(in the rows, 128 means zero)
The rows of A fall into 4 groups, which share some directions, and each row is roughly a mix of its group's hidden directions.
A, 144 rows:
[[145  97 114 170 155 114  61 135 120 156 102]
 [141 135 114 193 171 109 109 106 134 137  78]
 [133 103 153  91  75 164 119 150 146 165  92]
 [149 123 111  95  93 183 125 131 133 188 106]
 [118  68  90  92  93 124 138 169 126 133 156]
 [120 179 118 114 179 139 169 111 127 147  81]
 [ 97 158 170 102 174 136 154 108 170 108 153]
 [113 116 115 188 124 140 128 134 174 170 173]
 [131 120 108 188 169 103 120 126 105 159 176]
 [116 118 167  56 118 129 174 117 137 139 101]
 [ 79 128 110 173 134 155 158  98 160 161  99]
 [111 127 155  97  94 162 168 103 142 177  93]
 [120 153 103 120  95 135 114 129 135 189  67]
 [ 96 143 118 175 164  94 167  91 144 120  94]
 [126  82 110 132 111 121 132 149 164 144 202]
 [147 129 142 141 160  89 174 101 125 109  67]
 [122 149  92 133 122  93 173 126  62 105 142]
 [159  75 142 144  69 163 126 141 111 148 106]
 [166 100 154 127 150  97  86  92 133  81 103]
 [130 128 166  67 150 114 135 110 157  81 159]
 [ 90 119  94 151 137 127 139 134 178 179 169]
 [168 101 166 149 126 159 100 129 126 191 146]
 [121 136 132 143 131 148 196 122 166 184 145]
 [103 107  95 115 144 150  96 154 124 187 173]
 [174 129 153 121 176  84  98  93 121  97 140]
 [108 109  67 147 169 115 122 123  72 109 121]
 [ 72 100 105 114 171  84  97 112 126 150 117]
 [111 197 141 126 153  95 175 132 160 132 137]
 [144 115 109  91 144 170  75 127 136 185 132]
 [118 126 135 121  79 105 185 101  87  89 125]
 [127  91 158 100  92 116 173 120 102  75 140]
 [151 138 205 130 115 137 151  94 101  98 134]
 [117 145 128 156 127 164 114 147 139 212 125]
 [ 82 109  85 153  84 129 122 160  93 141  97]
 [116  96 145 104 193 119 103  93 129 137 172]
 [112 147 147 133 134 130  77 183 153 174 100]
 [131 144 144 108 197 100 132  95 165  93 118]
 [ 84  83  84  97 158 134  99 149 126 138 161]
 [186 135 155 107 138 160 106 130 100 181 146]
 [150 177 167 163 122 113 132 100 141  84  89]
 [ 78 114  80 150 119 135 132 154 149 183 151]
 [151 124  94 162 140  74 124 119  80  91 151]
 [110 151 140 115  98 136 205 107 148 164 137]
 [101 135 100 158 105 171 175 140 126 177 155]
 [156 120 159  81 135 105  85 111 137  85  88]
 [123 113 124 118 133  96 136 110 163  58 177]
 [110 116 114 149  83 162 137 150 102 174  77]
 [117 165 129 130 108  90 194  79 129 117 126]
 [136 130  92 128 150 112  56 163 141 123 167]
 [140 149 159 110 106 133 138 130  72  84  75]
 [109 159 106 152 122  68 161 142 123  74 120]
 [103 160  95 143 104  75 171 146 126  91 108]
 [123  89  97 130 159  97  82 117 140 143 185]
 [157 108 155 102 128 177  96  84 151 145  90]
 [176 111 108 105 164 121  62 120 128  97 122]
 [ 97 173 125 125 107 125 209 132 135 131 134]
 [177 115 106 156  71 101 129 132  85 110 146]
 [130 121 178 157  88 127 141 125 110  88 184]
 [106 148 107 138 150 118  83 131 105  95  60]
 [135 159 189 142 102 158 156 119 171 155 111]
 [149 145 159 139  68 149 190 142 138 115 137]
 [189 158 138 146 165  99 147  95 112 112 159]
 [116 139 146  99 170 115  71 146 151 137  76]
 [122 121 144 157  99 169  72 105  98  95 159]
 [116 114  95 181 155 123  91 152  74 120 108]
 [137  80 104 150 114 133  57 147 119 126 162]
 [130 125 105 171 119 172 108 182  95 153 155]
 [127 175 180 171 141 121 154  99 154 122 160]
 [174  98 134 101 152 130  58 119 150 121 151]
 [102 122 125 130  70 156 112 136  90  84  87]
 [ 68 152 123 120 191 143 131 115 150 104 104]
 [ 91  80  87 114 166 112  94 143 123 123 168]
 [117  62 138 122  83 129 167 122 120  90 151]
 [ 70  98  95 142 121 109 189 124 151 137 132]
 [ 77 173  79 143 112 137 167 118 130 152 105]
 [200 130 174 144 123 144 117 112 159 159 136]
 [ 93 126 150  64 164 145 171 126 158 116 129]
 [164 115 106 125 159 107  64 118 122  77 132]
 [ 94 169 150 149 164 128 160  73 158 113 121]
 [ 69 177 129 157 135 115 173 121 124 108  99]
 [147  89 138 137 195 161 116  99 134 111 164]
 [140 113 137  98 134  99 183  98 118  76 164]
 [143 145 158 115 152  87 150  98 153  66 152]
 [ 62 159  87 142 126 155 140 121 171 140 139]
 [120 115  97 153  67 156 151 135 173 112 161]
 [ 65 125  90 114  86 144 156 166 122 146 133]
 [164 105 103 122 124 148  82 164 134 142 189]
 [ 93 170 128 143 130  99 197 147 143 150 112]
 [125 119 125  91  93 168 149 111 136 189  89]
 [128 158 111 140 139 128 102 140  85 136  50]
 [139 153 158 131 156  93 152 111 146  63 162]
 [143  93 122 144  90 178 105 148 104 176  99]
 [128 154 112 169  85 173  97 177 126 146 116]
 [129 139 115  62 129 123 129 131 155 180  81]
 [134 141 110 177  87 148  88 143 115 176  97]
 [206 136 137 127 108 183 136 122 113 114 116]
 [128 117 129  61 140  96 181 124 155 104 145]
 [128 100 122 109 143 207 139  97 139 165 119]
 [169  95 163 115 121 115 132  99 118  59 140]
 [ 67 136 155 145 126 145 174 137 146 179 135]
 [193  97 139 129 101 145  97  96 122 168 113]
 [131 111  86 135  99 168 117 174 110 179 152]
 [174  94 114 109 135 112  60 152 115 101 125]
 [145 167 148 116 117 133 125 134  79  89  66]
 [156 140 142 156  82 123 177 153 130  81 158]
 [114 152 114  70 148 129 183 121 127 128  79]
 [148 126 102  95  82 111 127 130  96  60 129]
 [146 105 159  58 135 113 107 117 129  93  91]
 [165  99 148 132  65 135 104 138 145 127  76]
 [149 119 130 167 134 137  69 174 132 176 140]
 [ 95 188 135 129 149 125 160 125 119 164  76]
 [142 155 137  72 110 130 145 116 122  57 142]
 [ 86 195 119 140 109  94 161 117 148 126 103]
 [172 149 203 126 119 148 156 112 118 123 106]
 [134 132 186 118 141 118 133 114 171 145  64]
 [150 125 119 131 134  95  74 121 100  59 133]
 [170 163 153 146 134 179  98 122 120 121  77]
 [103 179  91 109 104 113 193 133 135 130 113]
 [120 127  80 140 176  83  88 124 103  99 108]
 [150 114 118 140  97 167  58 153  92 126 121]
 [101 142  80 195 147 131  97 122 143 136  98]
 [126 117 115 155  60 182 134 130 112  92 142]
 [197 158 170 154 118 111 117 106 102 110 142]
 [105 132 131 135 125 171 134 165 148 206 128]
 [115 112  98  72 163 139 137 107 144 168  81]
 [130 154 157  82 129 146 142  84 188 126 103]
 [108 114 112  57 170 161 138 120 156 109 114]
 [152 115 105  70  87 119 104 123 115 115  73]
 [ 84 140  66 138 141 117 153 155  97 168 119]
 [122 109 107 143  84 174 135 165 106 185 127]
 [173  78  90  80 128 146 103 119 109 139 108]
 [150 107 184 108 111 107 129 179 137 109 172]
 [138 132 102 135 138  88  61 179 115 127 109]
 [112 112 127  61 100 134 133 158 122 142 186]
 [100 125 101 143 127 133  60 165 128 169  99]
 [ 65  99 113  69 134 132 132 150 134 137  95]
 [136 124 115 104 166 130  50 112 140 147  94]
 [141 151 158 143 137  74  66 152 135 130  97]
 [122  97 151  70 155  94 102 121 146  79 137]
 [114 111  88 153  61 125 159 143 116 112 167]
 [108 147 110  83 163 153 107  96 136 181  95]
 [115  97  99 160  87 182  80 141 119 137 133]
 [104 146 107 104 130 175  86 173 176 127 116]
 [112  83  67 147 114  99 128 148  85 138 152]]
In each list below, one row fits none of the groups, and each other row fits one group, some only roughly. Which row is it?
  * Z114: [141  71 176 131 148 171 118 100 102 154 136]
  * Z48: [130 133 146 102  92 190 175 122 133 137 170]
  * Z524: [161  86 153 151 161 142  80  89 100 121 110]
  * Z290: [177 141 147 164 121 129  71 106 163  98 142]
  * Z558: [147 106 131 156 101 161  88 123 160 107 189]
  * Z932: [131  86 127  95 194 118 133 109  95  92 139]
  * Z286: [158  80 100 106  76 131 157 149 122 164 150]
  * Z99: [142  98 130 114 202  90 125 122 109  97 153]
  * Z297: [161 134 157 125 192 105 118 102 143 122 179]
  * Z137: [ 96 169 156 140  85 124 152 162 144 179 116]
  * Z514: [ 98 124  89 106 126 111  96 152  86 127  68]

Z48
  * Z187: [106 168  93 126 166 134 107 146 137 186  93]
  * Z265: [150  70 118 156 107 119  97 154 136 121 185]
  * Z663: [115 160 164 133 104 122 188 143 139 161  83]
  * Z35: [126 143 143 176 191 124  97  83 130 105 121]
  * Z723: [ 79 169 129 129 189 106 132 114 160 102 119]
  * Z521: [ 69 121 100 145 160 134 172 144  95 101 151]
  * Z213: [108  72 148 102  77 116 124 158 106 147 162]
  * Z126: [148  98 143  70 154 134 121  85 161 141 167]
  * Z142: [100 187 127 127 170 107 164  95 132 103 100]
  * Z593: [146 120 103 148  79 124 190 135  97 164 146]
  * Z657: [101 114 121 135  92 118 214 123 108 134 128]
  * Z958: [155 149 185 124 125 131 118  92 128  74 168]

Z663
  * Z576: [124 135 187 182 121 127 161  84 120 112 147]
  * Z773: [124 143 168 120 201 119 121  80 133 105 133]
  * Z628: [ 72 168 170 114 174 122 145 121 146 116 102]
  * Z140: [118 123 159 131 163 188 118 106 115 188 123]
  * Z804: [107 143 112 181 130  76 116 167 121  82 125]
  * Z778: [ 77 100 115 127  78 122 178 149 124 136 161]
  * Z446: [115  98  89 204 150 112 109 132 134 155 130]
  * Z955: [106  95  81 142  79 174 127 141  97 134 154]
  * Z59: [123 150 109 145 193 104  70 136 122 111 153]
  * Z511: [ 62 150 111 144 175 102 149 118 132 100 153]
  * Z63: [ 91 144  95 120 128 131 206 124 109 151 152]

Z955
  * Z464: [137 100 111 111  78 117 171 150 140 134 188]
  * Z160: [128 176 121 188 159  85 118 120 148 108 152]
  * Z813: [128 114  76  93 104 178 116 121 127 164  89]
  * Z181: [152 109 145 132 162 103  58 110 114 112  89]
  * Z774: [146 134 103 163 106 145  69 164  89 137  97]
  * Z121: [109  61 132 112 167 133 154 120 144 140 178]
  * Z338: [194 164 181 103 108 134 135 104 129 116 121]
  * Z572: [ 71 164 100 165 156 131 154 136  88 147 137]
  * Z431: [151 116 162 114 180 121  93 112 174 143  88]
  * Z676: [113 145 103 197 105 109 143 151  92 119 165]

Z121
  * Z845: [142 171 142 112 123 137 107 114 151  82  61]
  * Z582: [133 120 153 135 106 147 166 143 114 209 144]
  * Z683: [150 162 122 162 156 103  85  97 137  73 135]
  * Z82: [ 91  91  58 150 107 118 118 161 142 114 133]
  * Z737: [186 106 138 142 147 130  67 109 141  98 153]
  * Z710: [139 108 143  97  93  83 169 106  78 108 109]
  * Z716: [147 111 180 108 157 131  95  74 145 123  90]
  * Z307: [180 169 183 115 118 129 136 105 132  87 148]
  * Z93: [125 159 134  58  86 105 148 139 116 100 103]
  * Z390: [107 154 106  94 151  84 186 118 152  99 113]

Z93
  * Z700: [ 99 149 125 129 126 108 154  98 145  48 148]
  * Z331: [116 155 133  99 162 111  98 112 115  56 153]
  * Z875: [113 138 120 135 130 184 147 116 176 183  99]
  * Z836: [141  98 144 143 124  74  92 133 143  63 131]
  * Z83: [ 93 155 116  72 111  95 165 140 128  98  92]
  * Z707: [115 109  83 142 174 120 118 144 108 191 103]
  * Z993: [146 135 134  96 150 117  54 124  84 111 149]
  * Z328: [104 122 102 137  71 136 182 102 153 154 156]
  * Z385: [ 98 126 108 113 129 168  92 156 139 177  77]
  * Z944: [115 120  80 100 159 122  75 133 101  97  89]

Z328
  * Z991: [110 202 159 160 139 143 149 127 128 164 108]
  * Z145: [156  89 137 171 128 154  72 106 103 157 112]
  * Z830: [160  66 126 113 140 133  75 147 121 132  86]
  * Z173: [125 101 147 127 185 150  61 114 120 149 142]
  * Z796: [156 125 185 137 154 125 126 113 176 178 151]
  * Z931: [ 86 112  99  83 163 131 111 134 153 127  72]
  * Z633: [105 129  93 132 136 107  85 133 111  56 102]
  * Z563: [132 105 126  64 140 147 179 116 156 113 165]
  * Z973: [108 123 157 128 119 163  67 138 146 182 103]
  * Z883: [169  75  84 118 120 122  86 135 131 110 166]
  * Z323: [120 191 118 117 159 156 119 115 113  88  81]
  * Z983: [111 139  87  87  95 176 146 143 153 161  99]

Z830
  * Z968: [ 78 158 114  71 139 122 158 135 171 113 112]
  * Z874: [ 62 127  81 145 127 110 111 169 149 151 121]
  * Z538: [135 166 153 131 174 189 107 107 120 159 109]
  * Z306: [106 188 176 118 133 120 142 108 175 109 105]
  * Z366: [129 151 153 123 116 167  66 153 164 166 114]
  * Z797: [183  92 125 104 105 130  96 141 123 165  82]
  * Z510: [ 98 134 135  90 181 133 184 125 152 165 132]
  * Z662: [109 178 118 177 145 122 114 157 132 187 138]
  * Z847: [ 65 114 101 111 161 115 144 144  85 137  91]
  * Z828: [174 141 171 137 145 134  87  84 123  83 131]
  * Z451: [191  84 132 122  93 114 118 142 106 118 172]
  * Z149: [157 110 125 191 147  88 105 122 102 166 150]

Z874
